Each path below is one point turned by a fixed rotation once a step. After each direction that follows a path, write how fast that rotation turns it, in degrees per step (0 if it stays still).
Each turn is a multiple of 5 degrees from 10 to 175, or 0.
Each row of a path follows its step; steps can be skipped.
Rotation 1:
step 2: [  7  -8  -6  -3   5  -7  16 -25  10   4  -5  20  11  -9 -11 -16  -3   9
  -7   8  -1  20  -4  -2   3 -23  17 -21  -1   3 -11  25 -17  16 -18  20
  13   7   4  -1  10  10]
step 3: [ -3   7  12   3  -9  -4 -20 -20  -4 -19  -9  -6   8   2   6   5  16 -15
  -7   6  -3  20  -1  -5   3 -12  15  -2  10  -1  20  24 -15  10 -22 -29
   1   7 -21   3   5   9]
step 5: [ -1 -12  -8   2   9   9  21  19 -12 -16  -5 -16   7  11  -5   0   0  -3
  20  -2  -4  -3  32  -5  12  16  -4  -1  10   6  12  13 -27  27   5   5
  21 -13   9   2  -8  -4]
step 8: [  8 -10   6 -10  16 -13  22 -13 -12 -23   9   7   0 -24  -9   1 -13 -21
   5  14   4  12 -11  17 -15  -9   6  -5 -11  -8   6  -5  16  14  -8  10
  27   9  10  -7   9 -11]
step 9: [  1  -5   0 -14   4  -7   1 -12  -3 -16  -2  28  -8   2 -13  -7  12 -27
 -14   0   2  24   3  -3  11  -2  10  -1  29 -17  17  15   6  10   8   3
  -6 -22  -6 -15 -15   1]
step 10: [-26 -12  -6  12   7  -3 -10  -5 -21   6 -31  -4  -2  -9  14   9  16  -9
 -18  -6  27   8  -5   2  10   0  -7  -2  -8 -15   6  -6   7  12 -17 -10
  -1 -14  14  -7 -15  14]
step 11: [  5 -21  -7 -10  13  17   9  24 -12   7  -5  10  12  -4   7 -10   0  -3
  15 -18  -1   2  14  12   3  -7   2   3  -7  -5  -1  28 -12 -12 -35   2
  -3  -6  27   3 -13   4]
step 12: [ 12   3  15   2  -3  18  -2  -8  24  -5  -2 -22  -8  -5 -18   4   5  -6
  -4 -13 -10  18  31   4   4   0   4 -20 -20 -12  -5   7  -8  -1 -22  -2
  21  -8   5   3  -8 -12]
step 14: [-21   0   2 -14  10  -2  -3   3   1 -33  22  -2  14 -16   5  25   7 -16
   5  -4  13   3  -8  12  12   7  -4 -10  -4  24   9  -2  -5  13  -4   3
  13  -4   9  16  23  14]
[ -4   4   7   6  -3  -1   3  -5  -3  -4  -1 -12   1  -4   1   1   5   1
   0   3   2  -3   0   0  -5  -1   0   2  -3  -1   7  -5  -2  -2   0  -1
   8  -2   0   2  -7   2]
160
[ 3  3  1  3  4  1 -4 -7 10  2 -1 -1 -4 -3 -4 -7 -2 -3  9 -3  3  0  6  6
 -5 -2  0  1  5  6  3  2 -2  5  0 -2 -2 -5 -2 -4 -1  0]
115
[-1 -4 -5  2 11 -4  1 -1 -7 -2 -6  1  0  2 -5  1 -4  5  4  7  7 -1  3  3
 -2  2  3  4 -1  1 -2  1 -5 -2 -1  0  4  8 -4  2  1  5]
130
[ -3   5 -10  -4   7  -1   2   5  -1  -2   1  -3   4  -5   1   0  -3   2
   9  -4  -4  -2  -7  -1  -7   0   1  -1   2   0  -1  -2   3   1  -6  -1
   1  -5   5   4   1  -2]
110
Rotation 2:
step 0: [ 17  22   7  -9  25  -6  13 -10   1   1   5 -12  16  14  11  21   9 -38
  15 -13 -10  -6 -10  -3  -2 -10   6 -18   2  -5 -12   1  -2  -4  18   4
 -25  12  11   0 -10  -9]
step 5: [ 16  -1   4   9   8 -20  12  -8 -11 -10  14  -5 -13   0 -14 -14  11 -21
 -15 -20 -19  13   3  20  -7 -23   8 -18 -23  -6  21   3  14  -8  -9  20
  -3   8  -1  11   6   6]
step 7: [ -1  17  -7  16  -2  -7  -9 -10   8   8   2   4  -7   6  -3 -12 -20  -6
   9 -22  25   7  25 -10   7  13   5 -12   1   1  14   3 -13   5   7 -17
 -42  -6  -5  22 -10   9]
step 10: [ -3   5   5  -1  10   9  -2  12  -2  11  29 -17  -1   6  -9   2   2  21
  -2  -1   8  -5   7   7   7 -34  35 -26 -14  10 -14  11  11  -4   0  -6
  -2  -3 -19  15 -14   3]
step 11: [ 14  14 -15  10  -8   4  14  22  -3  12  25   8  -3  -6  14  -9  18  -5
 -13  -6  11 -16  -5  29   5   3  23   6   6   8 -20   7   4   4  30  15
 -12  15  -1  -3   2   3]
step 12: [  6  27   7  27  11 -12   7  10  -1  28   6  14 -11  35  -9   2  -6 -16
  -3   5   8   5  -6   5  -4 -10  -9  10   6   3  -4  -9  -4 -19  12  11
 -18 -11  -9 -16  17   9]
step 14: [ 15   8  25  -1  -7  -4  13   5  16  25  -1  22  20 -16  10 -21 -14   3
 -13 -26  -8   0   1  -2  12  -6  17   4   0 -11  -6 -18 -14   7 -24   3
   6   6  11  13   3  15]
step 15: [  0 -12  27  14 -15  -7  11  -3  -9  22  -3 -10  -4   0  25 -19 -18  14
 -12   1  17  24 -17  -1   9  -4   3 -14   5  13   7  11   9  11 -14  15
  -7  -9 -15  -4 -19  15]
step 16: [ 10  -2  12 -10 -30 -12  -4 -15   6  14  14 -19  18  -8  13  -6  -5 -16
   5   2   5 -10   7  13  -5 -11 -15 -24   4  -1  10  -3  25  10  31  17
  -9   4 -13   3   5   7]
[ -1  -2  -1   0  -2   1  -1   2  -1  -3   4  -3  -2  -3  -2  -2   0  -3
 -11  -4   1   1  -3  -1   6  -9   2   4  -1  -1  -3   0  -6   2  -2  -4
   8  -3   3   5 -10   1]
85
[ 3  0 -1  1 -2  1 -2  5  3  3  2 -2  0  5  5 -6  0  2  2  0 10  6  1  1
  5  7  7 -1  4 -4  1  6  2  3  0 -6  0  4  6 -6 -4  0]
90
[-3  1  2  3  4 -4  6  0 -2  0 -7 -5  0  6 -2  3  0  3  0  1 -9 10 -3  2
  2 -1  5 -3 -7  7  1  1  2 -1  2 -7 -5 -1  3  1 -5  1]
145
[ 0  6  1  4  4 -4 -1  5 -5 -1  5  6  5 -3  7  5  5 -1  3  2  1  0  2  0
  2 -2 -2 -1 -3  4 -9  6 -1  0 -1 -5  3 -9  3 -1  5 -5]
35
[  2  -2   1   5  -9  -2   0  -2 -11  -3   0   7  -2   3  -1  -6   6  -3
   6   1  -4   7  -4   2   1  -1   2   8   2   2   0   2  -1  -2  -4   5
   2   1  -5  -3  -1   1]
110
[ 2 -9 -6  1  2 -2 -6  0 -5 -1 -5 -1  0 -6 -1 -4  1 -4  1  2  3 -1  5  6
 -3  2 -2 -1 -9 -3  5  6 -4 -6 -3 -7 -4  1 -1  4  1  1]
25
Rotation 3:
step 3: [  6 -17  12   6  -4  -6  22  -6 -21  -4  15  -7  -8   0 -12   5 -16  -7
  -5  -6  -3 -11  22  10  10 -12 -12   8  34   9 -14   4  -4  -2   0   0
 -17   9   4  14 -28 -10]
step 6: [ 18 -10  14 -10   8   6 -18   9 -25  -1  11   0   6  10 -18  -1  -1  -4
 -14 -26 -15 -18  18 -13 -16  13   2  -4  13  -1   4 -14  22  13  -2  -3
   5   2   6   3 -20  -7]
step 7: [ 18  12  18   3  10   1 -10  -1 -10  14   0 -17  12  31 -10 -16   4 -26
  16  -7   1  -9 -14  13  -6   1 -15   6  -3   3  16   8  21  12   0   8
   0  -3  -4  -3 -11 -28]
step 9: [ -4  22   8 -11  -6  15  -5  13 -22   6  12   6 -10  -5 -17  18  -7   2
   1  -4 -16 -17  -7  -4  -8  -6  13  -4 -21  22   4 -13   0  28 -16   0
  12 -18  -2   0 -13  13]
step 12: [-18  20  -4  12  -7   5 -14   8 -16  -8 -22   8   3  -7   0   4   9  -2
  -8  -4  -3 -14 -20  -5  12  27 -15  -5 -23   3   6   8   7   2 -18   4
  22 -22  -6   6  19  11]
step 13: [-10  -4  -9  -5 -13   0 -14 -17  -3 -15 -11  20 -14   9   9   3   3 -31
  -9   4  -3  -3   8   8  27 -18  -4   4 -20   2  -2  -8   8   3   9   7
  24  -4 -16  -3  17  15]
step 14: [ -5  -1  -2  13 -18  -4   9  -4  17 -12  -5  -6 -22   5  12  10   9   2
  -5   6  -2  -4  10  15  26  -1   4   3   6  26  16   5  15   8  -1  -6
   9  12  12 -29  -1  29]
step 15: [ -5   0 -10  17 -34   0  11   8  25  10  -3   9  -6 -18 -13   7  14   0
  -6  18  15   4 -14  10  15   7  -4 -15 -10 -11  25  16   4  -6 -13   0
   1  -6  16   1  14   9]
step 16: [ -9 -18  -6  -1  -3 -15   2   9  16 -22  -5  32   2 -23 -12   8   7 -14
 -16  -6  16  -2   0 -10  12 -25  -1  -4  -5  -9 -11   9   4  -7  14 -13
  -8  -5   9   9  16  17]
[-4  1  0  1  3 -3  2  6  0 -5 -6  2 -4 -2 -7 -3 -2 -3  8  3 -4 -1 -2  2
 -2 -1 -8 -4 -3 -2 -6  4 -5 -5 -2 -9  1 -4 -3 -3 -1 -4]
90
[ 2 -1 -5  2  9  1 -4 -3  1 -4  4  3 -4 -1 -6  7 -2 -2 -1 -3  0 -3 -1  4
 -6 -5  1 -4  6  2 -1 -5  0  0 -1  3 11  4 -4  2  3  1]
100
[ 1 -1  0 -1  5 -3 -9  2  5  5  1  3  3 -1 -9 -3 -6  1  1  0  3  4  6 -3
 -1 -1  1  7  1  0 -3  2  3  5 -8  5 -3 -2  0 -6 -6 -4]
25
[  0  -1   0   1  -1   0  -5   4   5  -1  -7  -1 -10   9   4  -1   5  -2
  -5  -1   0   3   7   7  -6   1  -2   0  -4   0   6  -4   3   0  -1  -1
   1  -2   2  -1  -1  -6]
55
[ -5   2   4   3  -1  -5  -2 -10  -4   3  -5   0  -4  -1   2   2  -8  -4
   0  -4  -2  -6   0   5   0   3  -1   4  -1   6  -2   1  -2  -2   2   8
  -6   0  -4  -2   5  -5]
70
[-4 -3 -4 -4  1  6 -3 -2  6 -3 -3 -1  4 -8  0 -5  6 -1 -8  5  1 -2  2  5
  3 -2 -6 -6  5  5  0  0 -3  0 -3  2 -7  0 -2 -4  3  3]
20
